In the data rows, the value 128 means zero.
Here are some points, each followed by its number:
[ 81 134 106 155 149 147 184  93 160 119 131 136 136 115  98 147 119 165
 145 144 129 109 119 109 106 152 119 112] 0
[109 121 135 108 142 152 121 125 116 129  94 150 149 106 137 102 130 146
 148 120 104 121 109 131 118 140  78 143] 1
[ 51 189 176 110 151 129 145  96 175  71 118 114 152 133  69 188 131 146
 151 106 120 137  95 134 160 133  97 133] 2
[ 28 175 135 105 191 131 159 115 182  90 127 152 144 107  64 154 134 175
 154 129 110 101 115 112 136 113  90 145] 3
[190  98 133 114  83 150 108 123  97 128 114 149 120 137 155 100 121 108
 137 107 125 129 140 149 118 141 139 115] 4
[132 118 141 109 141 133 146  88 100 133 108 142 137 124 104 146 148 109
 152 109 123 120 145 114 102 159 110 141] 5
[ 96 161 139 148 154  99 116 107 152 131 152 116 119 121  90 136 113 132
 117 113 123 160 151 119 140  99 102 132] 6
[ 73 138 105 160 197  99 130 138 132 133 169  86 124 151 106 148 158 145
 125 153 119 106 104 121 125 142 120 132] 7
[ 72 185 100 120 147  93 187 147 185 147 127  72 108 109 108 210 131 121
 162 178 140 152  71  87 101 108 139 139] 8
[ 87 145 104 149 187  89 148 168 144 156 162  86 109 134 106 160 152 113
 113 166 153 109  78 127 102 143 150 115] 9
[ 93 183 151 169 147  80 131 106 127 104 121  70 154 142 117 180 112 106
 103 122 169 148 118 145 145 171 156 151] 10
[ 94 149 103 163 146 127 158  85 171  82  98 107 103 155 133 142 159  93
 106 168 110 156 127 102 153 119 104 172] 11
[120 118 141 133 133 137 124 140 127 136 114 119 153 122 143 123 108 158
 114 153 137 123 152  76 175 109 134 142] 12
[ 95 148 129 159 182  94 118 111 129 140 155  95 116 138 106 123 126 141
 127 119 121 141 119 122 134 130  87 127] 13
[105 135 152 120 119 130 117 144 141 147 103 147 148  94 128 139 154  87
 133 120 114 164 104 142 114 130 111 159] 14
[ 98 160 140 107 140 124 120  88 118 100 109 101 157 111 103 140 135 127
 113 131 117 140 133 129 133 138 113 141] 15
[204  89 134 110  73 135  92 157  76 141 133 155 143 136 151  91 129 104
 103 107 131 134 173 151 119 118 181 123] 16
[127 127 116 144  95 144 167 110 167  93  89 164 130 139 125 110 118 161
 123 107 152 103 117 152  97 126 149 121] 17
[104 174 135 140 144 110 123 101 127  92 121 112 142 123 128 165 108 114
 112 135 151 123 133 151 148 160 141 137] 18
[133 137 106 150 147 115 119 133 117 128 156 139 115 133 149 116 143 108
  97 163 148  80 108 164 112 159 158  95] 19
[133 125  96 156 153 102 108 156 124 156 177 118  94 134 163 104  99 144
 132 140 127 138 142 124 146 112 121 120] 20
[152  98 117 135 120 147 130 124 131 123 117 147 108 141 148 107 114 132
 155 112 143 109 116 142 111 140 140 112] 21
[229  56  99 149  79 147 108 130  63 163 135 130 116 143 178  93 128  95
 123 123 127 131 154 141 103 159 168 101] 22
[164  86 125 121 103 171 108 133 101 137 108 159 153 104 151  92  95 156
 102 143 146  94 165 115 138 112 172  91] 23
[138 127 140 137 109 125 110 125 132 151 120 143 135 101 130 113 119 119
 103 130 137 145 140 131 124 116 114 125] 24
[169  90 143  95 141 127 134  92  73 150  82 170 119 133 134 117 150  95
 158 101 143  96 149 119  86 171 104 147] 25
[137 101 111 142 113 157 164 106 140 123 134 131 123 133 113 138 133 133
 148 124 122 119 119 128 102 153 145  95] 26
[103 141 137 124 130 148 150  96 135 115 139 111 146 116  84 166 140 126
 147 118 108 146 129 119 121 139 124 122] 27
Which three points above are nearest to each new point? Their numbers follow each, nearest first.
[ 21 153 123 137 218 117 156 125 178 128 128 118 122 112  94 156 107 186
 167 135 111 122 115  75 149  98  58 161] 3 13 0
[152 129 117 150 115 116 106 144 114 141 141 151 126 118 148 120 132 100
  95 147 153 111 140 160 105 134 164 111] 19 24 21
[ 28 169 150 126 196 131 175 105 181 121 116 133 142 101  71 167 113 180
 161 136 129 119 102  94 136 132  57 133] 3 2 0
[175 138 121 150  88  97 105 139 122 174 115 118 105 115 179 103  93 104
  94 143 169 173 155 115 129  92 148 135] 24 20 4
[108 129  88 156 154 114 149 102 170  78 123  97  99 165 136 138 157  98
 114 147  92 167 148 105 160 108 115 185] 11 6 13
[176 101 119 129 104 134 117 116  96 139 112 122 120 131 157 129 142  85
 123 133 135 130 123 151 103 165 150 113] 4 21 22
[ 62 200 164 108 143 114 127  99 160  58 121 117 162 141  75 169 122 148
 129  93 114 136 122 145 172 125 114 155] 2 15 18
[146 108 124 124  97 164 122 120 119 140 118 150 146  89 141 102 121 125
  91 162 150 105 135 126 116 140 159  85] 23 24 21
[173 103  79 193 150  82 106 191  88 197 202 105 115 153 164 121  91 145
 119 128 116 153 177 107 150 107 166 139] 20 12 24
[119 108 127 119  92 196 152 105 137 136 117 162 161  72 118 128 116 149
  94 179 152  96 139 106 120 139 176  56] 23 26 24
[ 75 161 143 136 135 143 166  75 141 101 148  99 181 107  53 196 143 139
 127 119  85 161 137 106 146 159 117 134] 27 15 2
[ 57 160 134  78 163 128 148 167 188  84 178 136 126 137  55 151 142 174
 170  97  75 122 114 121 151  69 111 152] 3 2 6
[165  93  68 185  99 144 170 105 108 148 151 111 124 131 148 130 132 126
 123 154 124 119 131 120  89 166 160  91] 26 21 19
[141 131  90 162 157  84 128 175 113 173 175  97 113 141 141 133 115 134
 120 143 133 135 130 116 127 121 152 132] 20 9 7
[128 153 154 135 118 110 105 108 125 127 102 110 133 118 146 105 116 105
  82 150 166 139 128 129 143 128 124 128] 24 18 15
[132 160 115 117  93  93 155 164 113 134 128 140 157 143 116 120 161 151
  86 142 109 123 154 129 113  83 132 162] 24 12 15
[101 162 125 119 134 147 148  92 136  94 148 128 150 107  87 171 127 130
 137 124  99 135 148 129 135 140 125 125] 27 15 18
[145 138 110 115 120 141 110 113 114  95 125 153 122 111 150 123 120 113
 105 156 125 105 157 151 142 132 133 125] 24 21 4
[ 52 164 141 106 192 129 143 105 168  98 138 110 123 119  86 124 101 182
 180  93 100 138 109  95 155 104  46 153] 3 2 13
[168  89 137 116  97 152 121 131  97 149 108 148 132 124 154 115 145 108
 139 122 127 131 130 128 109 141 135 118] 4 21 24
[147 133 115 105  88 139 140 124 154  85 106 166 124 139 129  79 114 159
 129  97 131 105 128 160 102 112 156 124] 17 21 4
[112 148 112 165 148 116 145  79 160  73 101  92 100 169 144 138 149  91
 114 138 114 167 133 110 156 123  98 177] 11 15 18
[163 104  78 177 124 125 137 124 130 128 132 142  89 172 186  77  85 168
 147 115 152  97 116 152 112 151 140 102] 21 20 17
[128 111 129 118 124 147 123 130 106 126 105 135 156 114 134 113 137 140
 142 112  92 133 123 132 119 139  95 145] 1 5 24
[230  58 116 133  71 147 108 145  84 178 103 147  99 133 201 105 138  65
 121 144 157 118 115 159  88 171 167  88] 22 4 16
[170 126 114 129 126  83 119  96  71 126 119  86 125 154 135 124 148  85
 104 117 129 152 163 119 111 146 134 179] 5 24 15
[141 149 145 108  96 116 118 146 103 134 108 155 163 110 142 102 116 145
  90 126 145 117 157 133 136 103 143 140] 24 12 23
[159  92 129 120 101 167 117 130 107 139 119 156 148 109 136 106 113 139
 111 132 140 107 156 124 128 122 170  94] 23 4 21
[242  50 110 124  84 150  87 140  61 178 110 148  89 141 225  64 134  76
 118 158 161 101 124 154  91 163 161  85] 22 4 16
[136 129  94 161 133  98 122 174 116 166 164 127 106 140 168 127 140 104
  90 187 162 102 116 161  99 137 179 100] 19 9 20
[152 127 116 155 122 114 105 150 115 149 148 134 120 121 152 128 136  91
 103 148 149 127 128 160 108 146 161 112] 19 24 21
[118 165 130 180 148  77 126 103  97 123 137  40 155 165 122 189 120 120
 125 106 131 165 129 128 143 168 133 163] 10 18 13
[168 119 135 146 103 111  98 128 119 163 144 131 108 130 131 114 118 100
 103 121 142 153 154 142 121 109 139 106] 24 4 16
[128 126 134 151 108 133 140 127 141 153 127 137 136 106 126 132 131 111
 124 129 136 152 117 134 101 144 128 121] 24 14 26
[ 67 164 129 106 171 120 147 120 153  86 149 116 136 129  74 134 129 172
 157  94  81 135 131 109 148 100  83 160] 3 6 2
[114 154 124 102 137 147 119 122 149  92 147 142 108 114 122 148 117 130
 154 128 105 121 126 141 152 114 106 112] 27 15 6
[116 169 118 133 155 136 128 114 136 132 166 160  97  98 138 145 126 107
 112 186 169  74 103 174 109 176 127  54] 19 18 9
[255  34 108 132  66 146  78 141  38 170 117 137 100 155 210  73 131  69
 128 116 138 129 154 157 100 159 178 103] 22 16 4
[189  82 135 119  96 153 112 144  99 150 127 158 124 130 153  93 114 122
 141 109 135 119 142 131 124 138 140 112] 4 21 16
[228  59  96 151  94 134  94 155  64 176 138 141 106 148 188 101 135  88
 113 144 147 109 149 156  96 159 180  92] 22 16 4
[126 138 124 108  84 141 151 182 133 146 138 199 169 102 138 133 123 163
  92 170 144  75 157 128 126 103 179 111] 23 12 24
[111 168 146 146 136  95 118 110 145 129 158 116 124 133  84 149 126 120
 109 107 131 160 146 138 133 103 127 125] 6 13 27
[ 26 174 149 122 187 134 173 114 190 125 134 140 139  94  82 159 114 178
 160 141 121 117  94  91 149 132  71 134] 3 2 0
[103 129 149 103 145 157 124 102 138 122 108 162 128  98 128 100 112 145
 147 125 135 111 124 116 127 130  81 118] 1 24 5
[162 117 109 125 116 165 133 110 123 114 112 184 113 116 165 109  96 128
 136 138 151  79 135 152 117 153 142  93] 21 4 23
